128 stands for zero in the data rows.
Here is a table of points, one per row:
[123, 145, 141, 111, 151, 124, 129, 149, 162, 115, 97, 124, 170, 110, 159, 123, 109, 143, 32, 109, 74, 75, 139, 90, 140, 79, 126, 153, 112, 173, 196, 181]
[129, 183, 125, 138, 79, 200, 114, 141, 88, 137, 184, 62, 152, 117, 131, 107, 119, 104, 126, 168, 177, 137, 28, 157, 131, 152, 142, 129, 124, 148, 123, 120]
[120, 199, 119, 134, 155, 43, 126, 147, 124, 131, 169, 139, 130, 123, 148, 121, 147, 103, 126, 107, 128, 110, 109, 163, 130, 169, 134, 131, 134, 114, 75, 142]
[180, 72, 113, 137, 140, 98, 136, 145, 127, 156, 139, 161, 176, 114, 43, 118, 160, 102, 157, 138, 130, 83, 102, 118, 151, 149, 105, 123, 114, 155, 98, 141]
[93, 126, 0, 130, 136, 119, 98, 136, 134, 109, 115, 122, 104, 127, 143, 113, 150, 97, 144, 156, 138, 136, 98, 119, 79, 119, 143, 113, 178, 135, 154, 121]
[123, 131, 174, 133, 124, 133, 170, 146, 150, 122, 114, 113, 42, 105, 130, 108, 116, 86, 161, 200, 147, 136, 150, 106, 158, 94, 165, 117, 167, 133, 118, 115]
[149, 157, 125, 129, 99, 132, 6, 132, 108, 123, 112, 173, 153, 115, 83, 134, 128, 117, 98, 126, 129, 34, 168, 132, 134, 149, 172, 115, 126, 113, 176, 115]
[126, 133, 126, 60, 130, 128, 88, 147, 145, 144, 118, 144, 132, 114, 143, 119, 100, 105, 141, 182, 136, 120, 173, 108, 143, 161, 108, 133, 168, 147, 96, 70]
[147, 110, 131, 108, 139, 121, 130, 91, 131, 115, 128, 122, 132, 127, 108, 118, 151, 114, 124, 145, 123, 184, 106, 171, 31, 120, 152, 123, 0, 127, 136, 128]
[136, 139, 79, 109, 116, 142, 142, 142, 140, 88, 91, 146, 38, 116, 129, 178, 103, 133, 108, 150, 107, 132, 54, 158, 133, 121, 114, 138, 136, 151, 144, 210]
[138, 167, 182, 89, 179, 164, 158, 97, 38, 125, 97, 180, 121, 118, 231, 108, 138, 134, 136, 135, 113, 68, 156, 113, 132, 133, 131, 116, 94, 125, 126, 113]
[122, 122, 121, 78, 136, 135, 125, 157, 126, 196, 104, 151, 135, 115, 137, 127, 102, 100, 136, 93, 125, 144, 72, 172, 131, 134, 121, 69, 130, 133, 118, 120]
[123, 133, 138, 129, 149, 151, 154, 133, 168, 113, 219, 126, 63, 110, 129, 129, 122, 104, 123, 109, 120, 122, 166, 131, 113, 153, 86, 124, 135, 201, 185, 45]
[126, 134, 143, 69, 139, 132, 153, 151, 155, 59, 80, 100, 146, 106, 149, 133, 112, 113, 133, 36, 170, 140, 99, 124, 139, 99, 132, 70, 120, 112, 103, 129]
[116, 133, 122, 155, 141, 91, 131, 134, 172, 132, 122, 127, 132, 119, 132, 125, 118, 114, 123, 89, 125, 93, 144, 118, 116, 226, 118, 125, 130, 161, 89, 89]
[125, 149, 124, 118, 41, 89, 19, 125, 101, 95, 121, 161, 149, 119, 96, 127, 134, 135, 107, 123, 130, 43, 171, 130, 134, 164, 171, 106, 127, 114, 161, 117]
[120, 132, 148, 77, 123, 135, 169, 140, 148, 135, 113, 131, 147, 105, 146, 204, 103, 172, 131, 68, 148, 132, 118, 101, 138, 95, 120, 79, 109, 114, 86, 147]
[102, 104, 127, 84, 131, 111, 69, 114, 140, 134, 127, 122, 129, 119, 127, 124, 149, 122, 133, 125, 127, 142, 145, 112, 0, 115, 133, 142, 113, 130, 125, 133]
[130, 107, 132, 165, 112, 148, 126, 138, 119, 130, 144, 152, 145, 180, 119, 105, 115, 148, 127, 135, 171, 145, 132, 98, 137, 163, 12, 148, 136, 58, 142, 131]
[121, 139, 123, 235, 91, 143, 142, 93, 19, 122, 77, 48, 130, 110, 67, 129, 115, 113, 124, 79, 109, 103, 147, 109, 138, 117, 141, 121, 130, 115, 115, 130]
[125, 108, 119, 153, 103, 162, 138, 130, 129, 137, 107, 148, 129, 165, 137, 81, 108, 101, 123, 112, 156, 130, 125, 121, 107, 109, 61, 182, 149, 85, 122, 104]
[0, 113, 165, 105, 90, 121, 77, 183, 136, 141, 125, 136, 140, 103, 115, 129, 132, 118, 134, 165, 119, 151, 131, 146, 95, 108, 125, 141, 89, 137, 121, 73]
[126, 130, 133, 156, 149, 138, 116, 140, 127, 138, 145, 135, 135, 201, 136, 149, 108, 124, 174, 132, 58, 136, 141, 112, 150, 104, 134, 131, 152, 152, 98, 151]
[123, 107, 114, 149, 108, 163, 133, 130, 123, 141, 110, 152, 127, 173, 118, 86, 107, 99, 117, 109, 160, 129, 123, 113, 147, 110, 70, 186, 140, 67, 122, 103]
[137, 130, 122, 158, 147, 140, 127, 132, 156, 133, 107, 134, 138, 123, 131, 120, 119, 128, 105, 83, 120, 139, 140, 122, 123, 217, 120, 124, 132, 167, 73, 21]
[132, 125, 136, 149, 143, 138, 119, 142, 147, 137, 126, 75, 126, 217, 135, 139, 112, 143, 183, 171, 68, 138, 144, 90, 154, 116, 160, 134, 150, 135, 109, 152]
[112, 150, 95, 161, 137, 150, 144, 149, 122, 97, 116, 143, 75, 118, 114, 123, 118, 79, 133, 87, 135, 133, 233, 114, 153, 78, 115, 128, 168, 167, 225, 110]
[128, 121, 142, 88, 122, 126, 153, 131, 148, 0, 129, 139, 120, 94, 142, 211, 116, 198, 119, 99, 120, 138, 91, 100, 135, 115, 128, 103, 131, 112, 128, 132]
[161, 118, 122, 152, 120, 156, 115, 144, 142, 138, 95, 138, 132, 104, 148, 125, 110, 123, 145, 120, 129, 134, 148, 125, 187, 205, 125, 131, 133, 145, 84, 39]
[137, 129, 46, 109, 95, 124, 134, 139, 131, 129, 113, 133, 33, 101, 141, 131, 117, 195, 136, 143, 106, 126, 15, 88, 138, 114, 96, 135, 138, 146, 174, 127]
[89, 42, 126, 170, 124, 117, 96, 112, 138, 134, 131, 133, 135, 112, 150, 132, 231, 130, 107, 164, 126, 156, 135, 253, 104, 120, 144, 160, 148, 112, 137, 133]
[119, 126, 117, 104, 186, 173, 143, 59, 32, 139, 119, 99, 133, 112, 126, 128, 221, 111, 123, 161, 103, 193, 141, 67, 148, 124, 100, 168, 146, 86, 129, 121]
[113, 126, 207, 167, 126, 140, 123, 143, 144, 131, 102, 127, 132, 181, 138, 109, 159, 116, 191, 161, 129, 141, 117, 135, 149, 129, 184, 136, 166, 134, 140, 144]
[135, 113, 112, 169, 112, 145, 122, 141, 122, 130, 170, 146, 143, 166, 115, 114, 118, 161, 132, 146, 181, 142, 137, 103, 136, 114, 6, 134, 127, 57, 133, 143]
[130, 152, 143, 130, 150, 126, 81, 142, 159, 147, 97, 137, 156, 122, 139, 107, 123, 122, 48, 112, 96, 40, 139, 106, 135, 88, 140, 133, 122, 161, 222, 159]
[145, 116, 30, 59, 125, 91, 204, 147, 137, 126, 143, 138, 198, 124, 111, 106, 102, 109, 130, 189, 127, 152, 155, 130, 136, 108, 151, 124, 149, 129, 123, 124]
[112, 138, 129, 143, 139, 30, 127, 125, 173, 132, 136, 127, 123, 122, 128, 123, 115, 110, 122, 117, 164, 116, 148, 110, 125, 231, 134, 123, 130, 158, 113, 129]
[132, 149, 118, 157, 148, 204, 89, 133, 139, 119, 220, 146, 76, 77, 106, 111, 127, 255, 120, 153, 229, 137, 154, 121, 130, 129, 158, 117, 120, 123, 110, 195]
[121, 144, 123, 106, 112, 136, 151, 139, 147, 82, 84, 153, 86, 161, 115, 148, 111, 208, 98, 138, 116, 142, 109, 239, 134, 120, 119, 118, 152, 127, 132, 198]
[119, 116, 148, 146, 136, 137, 148, 148, 131, 126, 105, 121, 135, 208, 140, 165, 114, 111, 173, 171, 141, 132, 141, 155, 159, 116, 175, 153, 163, 149, 135, 121]
[137, 123, 124, 125, 115, 137, 145, 133, 132, 191, 133, 143, 137, 188, 190, 255, 121, 175, 125, 147, 129, 129, 133, 123, 131, 127, 135, 66, 117, 107, 126, 150]
[151, 133, 205, 90, 166, 129, 122, 70, 105, 121, 118, 137, 128, 127, 185, 109, 196, 115, 118, 143, 127, 162, 120, 60, 127, 119, 138, 109, 7, 137, 124, 119]
[142, 128, 153, 108, 153, 120, 107, 93, 130, 123, 122, 124, 127, 124, 168, 115, 178, 112, 136, 146, 124, 177, 99, 139, 108, 110, 138, 112, 0, 136, 132, 122]
[134, 113, 127, 93, 153, 129, 141, 139, 84, 0, 129, 151, 91, 92, 132, 182, 106, 197, 115, 103, 110, 143, 61, 157, 130, 123, 135, 108, 144, 125, 161, 120]
[118, 123, 179, 134, 133, 135, 194, 150, 146, 118, 111, 112, 77, 124, 122, 108, 117, 101, 169, 190, 140, 131, 147, 162, 159, 103, 177, 117, 161, 135, 127, 115]
[119, 186, 122, 139, 138, 66, 114, 137, 120, 133, 191, 124, 127, 118, 127, 132, 121, 133, 122, 116, 255, 123, 133, 122, 135, 174, 146, 139, 114, 150, 104, 136]
[124, 154, 111, 126, 61, 157, 118, 146, 102, 128, 229, 75, 139, 124, 141, 77, 118, 118, 119, 130, 128, 148, 135, 178, 136, 116, 150, 139, 129, 154, 113, 113]
[122, 208, 126, 183, 103, 98, 137, 139, 118, 138, 174, 132, 143, 109, 137, 135, 111, 95, 130, 147, 144, 138, 121, 151, 122, 172, 139, 129, 132, 152, 97, 127]
[126, 120, 115, 156, 161, 174, 133, 134, 154, 127, 255, 126, 132, 112, 121, 92, 114, 188, 140, 128, 137, 141, 138, 139, 140, 109, 134, 113, 140, 158, 124, 149]
[126, 122, 156, 148, 132, 134, 167, 135, 199, 119, 107, 114, 114, 169, 136, 131, 121, 103, 169, 181, 140, 129, 139, 141, 166, 109, 177, 133, 161, 130, 125, 114]
[123, 155, 130, 138, 110, 78, 124, 72, 35, 125, 102, 0, 131, 121, 124, 124, 110, 129, 115, 156, 144, 89, 133, 142, 127, 137, 123, 110, 153, 88, 144, 116]
[124, 144, 147, 95, 144, 127, 146, 146, 165, 124, 105, 117, 178, 107, 151, 140, 104, 165, 33, 105, 75, 105, 130, 76, 139, 81, 109, 155, 103, 175, 166, 186]
[178, 140, 149, 132, 114, 96, 166, 110, 135, 157, 124, 152, 176, 116, 24, 120, 167, 127, 151, 111, 129, 89, 122, 118, 117, 128, 121, 140, 138, 146, 110, 130]
[198, 131, 127, 136, 123, 88, 151, 126, 138, 144, 127, 157, 143, 121, 41, 118, 166, 112, 132, 109, 129, 127, 144, 141, 169, 137, 114, 133, 138, 141, 109, 146]
[128, 108, 120, 161, 112, 153, 128, 138, 117, 135, 119, 149, 132, 173, 130, 89, 110, 116, 126, 122, 168, 140, 129, 106, 146, 121, 38, 164, 132, 66, 131, 159]
[211, 125, 124, 140, 120, 91, 156, 127, 144, 138, 127, 154, 164, 109, 105, 83, 144, 117, 140, 106, 127, 165, 160, 160, 146, 145, 114, 130, 160, 135, 127, 156]
[112, 65, 132, 156, 140, 129, 131, 31, 119, 135, 128, 110, 136, 100, 140, 125, 165, 132, 118, 199, 114, 140, 135, 229, 165, 122, 138, 189, 120, 77, 130, 131]
[132, 138, 140, 119, 18, 139, 118, 144, 83, 128, 144, 99, 128, 121, 139, 86, 116, 107, 128, 70, 112, 149, 156, 178, 133, 110, 143, 149, 136, 145, 123, 131]
[120, 122, 142, 81, 118, 149, 184, 140, 148, 181, 117, 125, 151, 113, 145, 202, 104, 151, 123, 73, 176, 134, 134, 100, 115, 109, 130, 75, 105, 108, 103, 158]
[91, 103, 85, 175, 131, 103, 82, 121, 138, 116, 121, 128, 134, 112, 124, 128, 134, 119, 128, 128, 127, 141, 127, 129, 0, 113, 134, 123, 67, 131, 122, 136]
[126, 137, 131, 155, 146, 134, 128, 141, 129, 136, 170, 144, 136, 173, 135, 153, 106, 114, 160, 173, 46, 128, 143, 126, 140, 95, 120, 126, 149, 143, 89, 142]
[67, 128, 132, 58, 128, 185, 110, 22, 153, 147, 124, 162, 131, 120, 114, 116, 173, 100, 149, 83, 111, 138, 127, 103, 139, 121, 108, 161, 161, 140, 120, 122]
[105, 105, 145, 132, 177, 145, 132, 56, 56, 135, 131, 137, 126, 117, 126, 126, 255, 113, 125, 133, 109, 143, 133, 37, 161, 112, 125, 150, 127, 117, 115, 126]
[119, 66, 125, 155, 146, 125, 136, 7, 98, 135, 126, 93, 125, 113, 142, 124, 161, 126, 132, 114, 113, 137, 137, 199, 160, 115, 119, 204, 117, 79, 128, 131]
These points spread out most along one direction. Take the direction at right angles to it along which they spread out most. Then take the direction at right angles to both along which they spread out most. Go by this last direction. How many in every 100 of the points above lie lower along it than each point below? Answers are rounded to whole numbers. More than half of the points above lie lower than the first one.
[127, 115, 138, 79, 123, 139, 140, 166, 141, 201, 105, 150, 128, 110, 136, 143, 105, 108, 133, 84, 138, 143, 110, 156, 133, 108, 143, 48, 118, 100, 114, 129] 50
[136, 120, 107, 119, 139, 126, 142, 143, 131, 103, 180, 123, 24, 114, 120, 198, 126, 255, 119, 135, 59, 137, 82, 88, 120, 131, 133, 121, 125, 116, 183, 114] 11
[84, 107, 40, 135, 142, 108, 103, 139, 133, 104, 109, 125, 142, 123, 114, 120, 113, 119, 123, 145, 126, 142, 97, 108, 0, 127, 146, 120, 16, 117, 141, 116] 97
[130, 150, 127, 116, 145, 108, 134, 146, 148, 132, 115, 140, 126, 119, 133, 118, 132, 128, 129, 121, 100, 90, 157, 143, 103, 255, 112, 124, 127, 142, 108, 91] 89
[124, 125, 164, 75, 133, 122, 172, 143, 129, 163, 110, 149, 69, 105, 141, 129, 100, 145, 58, 117, 92, 144, 86, 86, 118, 102, 83, 138, 131, 169, 157, 166] 42
[135, 121, 166, 165, 137, 136, 112, 136, 141, 134, 114, 123, 128, 226, 129, 134, 109, 157, 174, 164, 82, 149, 137, 80, 142, 123, 182, 143, 156, 131, 114, 139] 11
[178, 131, 89, 125, 144, 85, 139, 135, 136, 139, 115, 151, 171, 103, 167, 114, 93, 106, 132, 183, 134, 162, 127, 131, 140, 112, 128, 125, 203, 139, 107, 108] 33
[139, 125, 123, 139, 146, 145, 107, 67, 40, 132, 116, 0, 128, 116, 127, 126, 106, 110, 122, 119, 159, 87, 128, 116, 125, 126, 122, 134, 141, 67, 137, 117] 58
[132, 151, 130, 147, 122, 153, 37, 134, 141, 156, 100, 155, 153, 118, 102, 129, 132, 109, 71, 124, 124, 18, 156, 123, 134, 122, 161, 116, 123, 130, 208, 135] 97
[138, 119, 168, 157, 135, 137, 102, 144, 139, 134, 104, 128, 146, 236, 131, 134, 108, 146, 173, 156, 92, 150, 133, 125, 139, 120, 192, 151, 150, 128, 127, 119] 11
[56, 110, 177, 165, 132, 136, 112, 151, 146, 140, 152, 136, 138, 134, 127, 54, 69, 86, 120, 108, 120, 138, 123, 117, 148, 120, 134, 143, 161, 96, 126, 129] 42
[132, 117, 142, 79, 123, 134, 141, 159, 132, 193, 137, 153, 131, 109, 140, 175, 102, 101, 130, 76, 131, 142, 103, 148, 128, 106, 144, 64, 124, 103, 107, 120] 52
[129, 126, 146, 73, 131, 131, 162, 166, 151, 93, 82, 101, 141, 108, 158, 136, 113, 113, 145, 38, 170, 112, 103, 125, 136, 97, 130, 99, 115, 111, 104, 125] 52
[177, 134, 139, 135, 112, 87, 160, 126, 130, 150, 120, 159, 175, 120, 18, 115, 160, 127, 143, 113, 134, 103, 125, 123, 131, 130, 118, 137, 136, 146, 113, 134] 77
[224, 116, 118, 148, 124, 88, 152, 129, 148, 148, 132, 155, 109, 113, 138, 119, 155, 102, 137, 110, 125, 166, 162, 146, 141, 138, 110, 140, 164, 137, 117, 163] 42
